In the rows, zero is written as 128.
Rotation paths and how fast each direction turns (degrees a step):
Each turn is a multiple of 5 degrees from 10 to 175, or 0.
Each row of a path follows its step; steps can be skipped.
Path 1:
step 0: [131 120 140 126 130 119 123 127 128 133 133 127 132 120 131 133 135 128
 128 128 132 129 128 129 125 125 134 124 126 126 124]
step 1: [127 127 127 130 126 120 129 134 122 134 122 131 125 127 130 131 126 131
 126 124 134 122 132 136 123 130 121 116 130 124 130]
step 2: [127 119 124 121 128 126 128 129 119 127 127 132 133 135 126 129 125 122
 131 127 126 124 120 129 128 121 134 118 130 124 129]
step 3: [131 129 134 120 130 122 130 137 127 127 130 130 132 130 131 124 127 124
 122 139 127 129 135 127 125 127 131 124 139 128 132]
step 4: [123 130 129 119 122 121 127 135 131 128 124 123 131 136 129 133 125 121
 131 122 126 123 134 132 127 131 128 134 125 123 129]
step 5: [128 128 135 124 130 129 124 129 136 133 129 131 137 125 126 134 123 128
 127 118 123 127 127 127 133 126 133 124 138 126 124]
step 6: [130 134 133 126 122 123 123 121 127 134 126 124 129 137 125 129 127 134
 124 132 131 129 130 137 129 128 123 123 137 125 121]
step 7: [120 131 123 124 134 122 128 129 128 133 136 124 127 130 126 134 131 126
 132 125 134 133 121 136 131 121 129 126 132 121 128]
step 8: [125 130 132 131 126 129 123 131 124 133 135 131 125 132 134 130 126 126
 126 127 130 127 122 127 125 134 128 127 142 132 139]
step 9: [134 127 128 126 119 124 126 131 125 126 134 118 130 133 122 138 131 122
 130 130 126 124 124 123 122 126 122 129 131 127 129]
Directions:
[131 129 130 127 127 128 128 126 129 127 128 129 127 125 130 131 127 132
 129 127 128 128 128 129 132 131 128 127 126 123 125] : 65
[126 124 127 127 127 129 123 130 132 125 130 131 125 127 126 128 127 130
 129 131 126 128 129 130 127 127 126 128 127 130 128] : 0
[125 129 130 128 128 126 127 123 130 131 128 126 128 127 128 126 127 130
 126 124 127 130 131 130 129 126 129 129 127 131 125] : 55
Path 2:
step 0: [120 128 131 130 132 122 134 119 133 128 135 139 125 129 122 128 126 125
 135 122 136 133 130 132 135 122 129 131 131 135 126]
step 1: [129 135 130 131 126 131 129 117 129 134 124 142 129 133 132 133 127 136
 128 126 125 127 131 124 136 126 122 120 124 124 130]
step 2: [118 130 129 129 127 123 126 123 129 132 123 119 132 119 130 129 126 129
 132 123 121 126 137 122 130 123 124 130 126 120 140]
step 3: [120 133 119 127 127 129 125 126 131 120 127 126 138 120 134 126 123 128
 122 120 131 131 130 137 124 127 130 126 118 129 125]
step 4: [135 132 123 133 116 121 123 125 126 131 131 124 136 128 134 132 131 128
 124 122 133 127 128 125 128 124 124 130 135 138 120]
step 5: [136 138 132 131 134 128 122 126 123 126 127 122 135 128 117 131 137 125
 129 124 131 124 130 137 136 130 125 125 134 125 129]
step 6: [132 128 126 126 124 123 130 135 130 133 124 123 130 126 118 138 126 131
 119 134 127 123 133 131 122 135 129 117 125 121 128]
step 7: [125 122 126 123 132 121 121 131 128 133 132 122 131 129 119 123 127 132
 121 128 128 121 125 125 125 126 144 135 126 133 128]
step 8: [137 134 121 128 135 128 135 132 123 132 134 129 129 137 126 118 120 120
 121 128 128 127 122 126 134 129 129 128 123 132 122]
step 9: [136 117 136 125 131 125 130 133 122 131 128 129 134 128 127 124 127 124
 131 136 126 126 124 121 132 117 119 121 132 127 127]
Directions:
[128 130 127 128 130 131 125 126 129 128 128 127 129 125 134 127 128 125
 127 130 129 129 131 126 127 124 127 126 129 128 128] : 45
[127 127 127 130 127 130 130 128 125 129 128 132 129 129 127 125 131 125
 128 128 129 126 130 130 128 126 125 127 131 133 126] : 85
Path 3:
step 0: [125 135 124 129 136 121 130 138 134 124 124 136 123 126 128 125 120 120
 131 129 124 138 123 126 128 134 124 128 136 128 119]
step 1: [128 128 134 122 129 130 131 138 120 132 139 118 134 123 126 128 119 137
 129 118 131 129 120 130 128 125 127 123 122 128 125]
step 2: [136 134 136 126 134 128 127 127 135 137 130 136 130 127 125 128 131 126
 120 131 120 142 124 121 125 127 131 137 132 133 130]
step 3: [128 125 128 128 134 122 136 136 117 123 129 120 134 131 119 132 123 120
 122 129 133 128 126 128 118 135 121 122 127 133 133]
step 4: [127 132 127 128 129 138 131 134 126 138 124 127 123 134 131 129 128 133
 116 124 129 139 125 126 134 136 130 137 125 122 121]
step 5: [139 124 129 125 127 119 127 135 128 119 124 126 134 128 126 134 133 126
 122 117 134 124 124 118 129 123 125 134 127 133 135]
step 6: [130 130 120 131 126 139 126 131 129 127 133 131 121 129 123 122 134 128
 122 127 133 138 127 125 122 140 129 121 138 123 134]
step 7: [126 120 128 122 126 118 131 137 134 130 121 129 128 135 119 118 123 127
 129 119 134 125 123 132 135 131 129 131 120 126 129]
step 8: [136 135 135 126 129 132 132 131 131 122 137 132 120 123 135 128 127 131
 128 121 119 123 119 121 129 137 129 127 134 122 131]
step 9: [131 132 131 125 129 127 132 131 128 133 119 134 136 121 116 121 130 126
 131 118 132 136 125 132 127 123 123 116 131 133 128]
Directions:
[130 128 127 128 127 127 126 130 128 125 129 132 126 125 127 124 129 127
 130 127 127 126 126 132 130 128 131 126 128 125 127] : 40
Path 4:
step 0: [125 128 133 132 122 135 127 130 131 131 127 135 129 122 119 133 129 131
 138 124 125 137 134 133 127 124 131 131 132 125 135]
step 1: [126 124 139 129 122 132 132 132 129 128 131 127 128 124 122 139 124 124
 129 120 121 121 128 126 125 126 119 127 131 128 132]
step 2: [123 131 130 122 126 126 125 136 131 124 122 123 117 121 130 132 126 133
 128 122 121 123 125 131 120 127 124 125 128 120 124]
step 3: [131 128 124 122 117 134 123 135 123 120 120 131 131 128 131 133 125 133
 130 132 126 127 124 135 125 129 132 122 130 122 131]
step 4: [134 125 129 124 120 132 123 136 129 122 132 133 131 139 125 129 127 125
 128 124 123 131 125 128 133 132 121 120 126 129 121]
step 5: [123 119 130 127 131 124 120 130 131 128 126 134 130 134 129 119 134 137
 128 119 117 131 128 132 131 130 125 125 128 123 127]
step 6: [124 123 127 132 122 131 128 124 119 135 131 134 136 127 127 122 129 133
 136 120 127 127 126 133 121 127 124 120 125 125 134]
step 7: [131 130 133 128 120 128 131 125 125 123 138 132 124 123 125 128 133 126
 136 120 127 133 136 132 118 129 121 128 124 127 126]
step 8: [122 130 128 130 121 125 133 125 136 122 127 130 123 131 127 137 133 130
 129 126 119 128 132 135 124 126 123 133 130 121 137]
step 9: [120 132 124 134 119 135 126 128 130 131 128 129 128 126 127 140 124 131
 131 131 123 123 123 128 126 125 120 124 127 121 122]
Directions:
[127 124 124 128 127 130 128 123 130 125 130 127 127 126 129 125 131 127
 128 127 128 130 126 128 128 129 127 126 128 130 129] : 40
[126 129 128 129 127 127 130 124 127 127 128 130 130 132 127 125 130 129
 130 130 129 127 127 129 126 128 125 133 125 128 125] : 35
[129 127 127 127 130 131 126 128 128 129 129 126 130 133 128 128 128 133
 129 130 128 130 131 125 129 128 127 126 130 127 126] : 60
Path 5:
step 0: [134 127 124 138 124 120 128 123 133 124 138 130 128 126 128 131 130 123
 125 134 130 128 130 130 128 118 137 135 126 133 134]
step 1: [119 120 125 126 126 127 133 131 129 135 130 134 128 131 129 127 139 132
 134 136 124 128 128 133 121 136 135 134 123 131 128]
step 2: [124 121 124 133 130 121 130 124 127 131 133 123 137 129 129 125 122 128
 133 120 125 120 128 127 124 126 129 115 118 128 126]
step 3: [132 120 126 138 133 133 129 136 133 122 132 131 130 119 131 124 128 131
 133 128 132 122 132 122 131 124 129 138 124 123 129]
step 4: [123 129 123 137 125 135 126 130 132 135 118 128 126 128 133 130 140 125
 134 130 123 125 123 133 124 122 124 126 126 124 135]
step 5: [126 133 115 122 125 125 124 129 120 131 130 121 137 117 125 120 131 123
 128 129 127 124 124 120 123 126 127 127 128 126 128]
step 6: [135 128 130 133 123 128 131 121 137 130 132 122 134 126 135 125 126 129
 125 134 122 126 124 121 131 127 127 140 125 134 135]
step 7: [118 135 123 135 122 129 127 128 127 130 131 125 125 129 133 124 132 130
 137 129 127 123 130 138 132 137 135 133 131 134 131]
step 8: [124 118 126 121 123 125 126 123 133 130 125 119 126 126 121 119 127 125
 131 123 124 119 130 126 131 137 126 125 120 123 126]
step 9: [132 131 125 133 131 132 126 130 134 121 130 125 124 128 135 124 119 128
 138 117 128 132 129 119 127 128 124 134 120 129 132]
Directions:
[122 128 127 125 126 129 126 127 126 130 126 129 128 133 126 126 128 125
 127 128 128 128 126 127 127 127 130 129 125 125 126] : 110
[125 129 131 128 129 133 131 128 126 126 130 127 128 125 126 129 128 125
 124 127 128 130 129 130 128 129 128 127 126 129 131] : 0
Path 6:
step 0: [123 127 116 141 128 136 133 126 128 127 126 127 133 121 125 121 125 127
 126 122 132 134 129 117 129 125 125 134 119 128 134]
step 1: [130 118 123 120 135 124 136 130 132 127 127 128 127 129 127 136 133 133
 140 140 132 128 125 135 124 128 125 130 135 135 125]
step 2: [129 138 121 129 127 120 127 127 135 127 120 132 130 119 136 131 135 122
 120 119 131 127 132 126 139 130 132 128 123 122 132]
step 3: [118 127 126 133 129 131 128 130 134 124 143 131 122 123 126 124 127 135
 131 133 134 128 127 121 121 123 121 136 127 137 125]
step 4: [136 118 118 126 129 124 140 128 135 130 119 126 141 132 130 134 124 131
 126 132 130 132 128 126 131 130 128 129 124 123 135]
step 5: [128 132 130 121 126 121 122 128 124 122 131 132 120 117 141 132 138 124
 136 132 136 124 130 130 130 122 125 130 122 130 125]
step 6: [121 124 118 135 129 124 128 132 136 130 133 131 130 122 120 120 126 133
 117 127 130 128 125 118 130 124 134 124 128 127 138]
step 7: [125 120 129 121 125 127 135 119 128 126 125 130 138 130 132 134 127 130
 136 137 133 130 124 124 126 130 122 134 122 138 119]
step 8: [127 127 122 124 131 126 129 135 129 122 124 128 126 124 132 131 138 124
 129 126 133 128 141 127 134 120 139 127 127 120 140]
step 9: [126 124 126 139 120 123 127 126 131 129 131 137 125 116 126 124 134 128
 130 131 125 129 115 122 126 123 126 131 128 140 124]
Directions:
[130 128 128 127 127 125 128 129 125 124 127 130 130 129 131 131 130 129
 130 125 130 128 131 129 127 131 127 125 131 128 130] : 115
[126 129 129 129 126 129 126 131 127 126 127 125 125 124 127 130 126 126
 126 129 128 130 132 126 129 126 126 127 129 128 128] : 125
Path 7:
step 0: [138 129 126 126 135 135 121 132 127 118 136 126 135 119 124 124 130 130
 124 127 129 133 140 129 127 131 133 138 130 116 126]
step 1: [122 121 126 128 129 119 125 136 120 121 123 127 121 117 126 129 115 127
 118 131 127 123 137 127 126 125 133 134 133 126 127]
step 2: [125 121 129 130 126 131 128 126 135 116 129 141 117 117 129 124 127 138
 128 122 131 132 129 133 136 130 138 128 128 126 131]
step 3: [138 119 130 122 132 127 131 135 134 122 119 125 129 123 116 126 133 130
 123 122 121 129 130 128 134 116 131 132 133 121 123]
step 4: [130 129 131 130 135 133 116 132 128 123 127 128 126 116 127 135 123 139
 121 139 124 125 137 125 130 123 130 119 128 123 129]
step 5: [135 113 129 129 130 124 128 131 122 120 120 131 125 122 136 131 126 127
 124 120 135 124 131 129 128 131 138 120 124 118 127]
step 6: [124 126 133 131 137 138 134 130 134 122 124 130 130 116 118 126 129 128
 133 120 139 124 139 132 127 122 130 128 135 123 129]
step 7: [134 124 134 134 126 121 126 130 134 131 116 128 130 116 125 131 116 135
 126 126 121 137 139 126 124 129 127 129 128 121 125]
step 8: [131 128 130 126 132 128 131 131 131 129 130 132 129 115 129 135 124 133
 118 129 132 124 124 142 132 130 136 131 123 113 135]
step 9: [129 118 131 129 125 131 126 137 126 127 120 132 136 120 125 130 135 135
 119 120 132 120 135 130 130 134 134 132 139 131 122]
Directions:
[127 127 128 128 129 126 125 129 128 129 128 130 124 127 128 127 129 128
 130 127 129 129 123 131 126 130 131 126 124 127 129] : 120
[130 130 128 128 128 128 127 127 132 130 126 126 128 128 125 125 128 130
 132 125 126 132 129 129 130 124 126 129 125 128 127] : 95
[131 127 126 130 129 126 130 128 124 127 131 129 132 127 126 128 126 129
 131 129 128 129 124 128 128 127 127 126 128 133 129] : 0
Path 8:
step 0: [130 133 136 136 122 130 120 125 126 134 133 132 132 133 125 122 125 138
 120 129 128 125 129 131 119 140 136 125 138 131 125]
step 1: [145 129 125 130 127 126 135 123 131 128 134 132 123 127 126 132 118 123
 134 125 131 124 129 137 127 130 126 135 120 140 124]
step 2: [120 120 142 127 119 116 132 133 132 127 128 128 122 126 124 122 122 137
 125 120 133 124 127 129 134 132 125 128 126 130 128]
step 3: [124 130 135 125 121 139 122 116 130 133 128 126 117 124 127 127 129 120
 137 127 127 126 134 126 131 124 124 130 132 138 131]
step 4: [127 129 120 132 121 122 129 125 130 132 133 123 127 131 116 119 132 130
 123 121 116 138 123 132 135 132 133 126 131 131 131]
step 5: [135 125 126 128 131 126 128 120 135 136 131 130 128 134 128 125 131 123
 128 122 133 117 126 121 118 135 124 122 140 133 121]
step 6: [133 127 134 136 134 129 129 129 130 129 131 125 131 121 119 137 117 124
 121 126 130 130 121 131 142 134 126 125 127 134 124]
step 7: [122 117 128 128 120 133 123 117 135 127 127 139 120 132 131 126 121 133
 117 128 136 126 130 130 127 133 126 125 124 129 133]
step 8: [128 128 130 133 129 120 124 111 122 127 132 130 132 118 126 122 124 125
 139 122 131 136 131 126 132 125 129 130 125 134 132]
step 9: [128 132 134 129 121 130 122 130 131 134 128 130 126 131 132 115 134 129
 126 115 124 134 130 131 128 145 129 127 127 127 120]
Directions:
[128 126 129 129 129 128 127 126 129 131 124 132 127 129 127 129 129 129
 130 131 127 128 130 125 124 125 128 128 128 130 124] : 155
[127 124 130 129 127 126 128 130 125 128 125 128 125 128 125 128 132 129
 124 127 128 131 125 129 127 131 129 129 127 127 127] : 155
Path 9:
step 0: [132 123 134 136 138 124 123 127 128 125 123 126 127 117 128 121 130 138
 130 131 126 128 131 123 136 123 123 131 124 127 144]
step 1: [124 137 130 121 131 130 115 119 134 128 129 137 130 125 127 125 125 136
 137 131 124 126 133 126 136 129 134 140 134 132 130]
step 2: [126 118 138 128 122 128 123 130 124 127 133 130 141 126 134 117 128 136
 130 127 132 128 139 126 136 129 128 125 136 125 128]
step 3: [120 128 136 130 133 127 122 132 131 117 128 136 123 122 124 125 125 130
 132 136 128 131 135 125 131 126 115 124 129 130 140]
step 4: [123 132 131 131 136 122 121 120 126 130 128 133 131 115 125 115 129 129
 132 127 123 126 126 127 128 134 133 137 136 122 136]
step 5: [126 124 131 127 122 133 117 130 130 126 135 132 137 129 117 122 130 138
 135 127 128 125 133 131 134 120 122 135 134 122 124]
step 6: [123 116 131 132 133 126 129 128 133 128 125 139 136 118 125 129 126 131
 130 127 134 124 142 123 133 132 120 123 128 127 137]
step 7: [121 133 129 123 132 130 114 128 125 126 128 145 124 122 125 126 130 129
 128 134 128 134 129 124 123 137 125 133 137 122 130]
step 8: [131 120 134 138 126 132 119 127 123 130 129 124 134 117 124 123 136 130
 130 124 121 129 131 127 129 123 121 132 139 117 128]
step 9: [125 128 131 130 137 135 121 125 133 130 126 138 135 129 118 137 128 132
 129 129 126 123 133 125 136 122 115 133 125 129 136]
Directions:
[129 126 129 132 130 126 129 127 130 127 126 133 128 132 130 127 129 129
 129 130 130 128 124 128 127 129 126 125 126 129 129] : 110
[129 127 126 127 129 125 127 130 128 129 128 130 129 129 128 129 127 129
 129 128 131 129 133 125 128 130 130 125 129 131 123] : 85
[132 128 131 130 126 130 131 130 127 126 132 127 129 128 128 127 129 129
 128 128 130 124 127 126 129 126 126 128 130 127 125] : 120
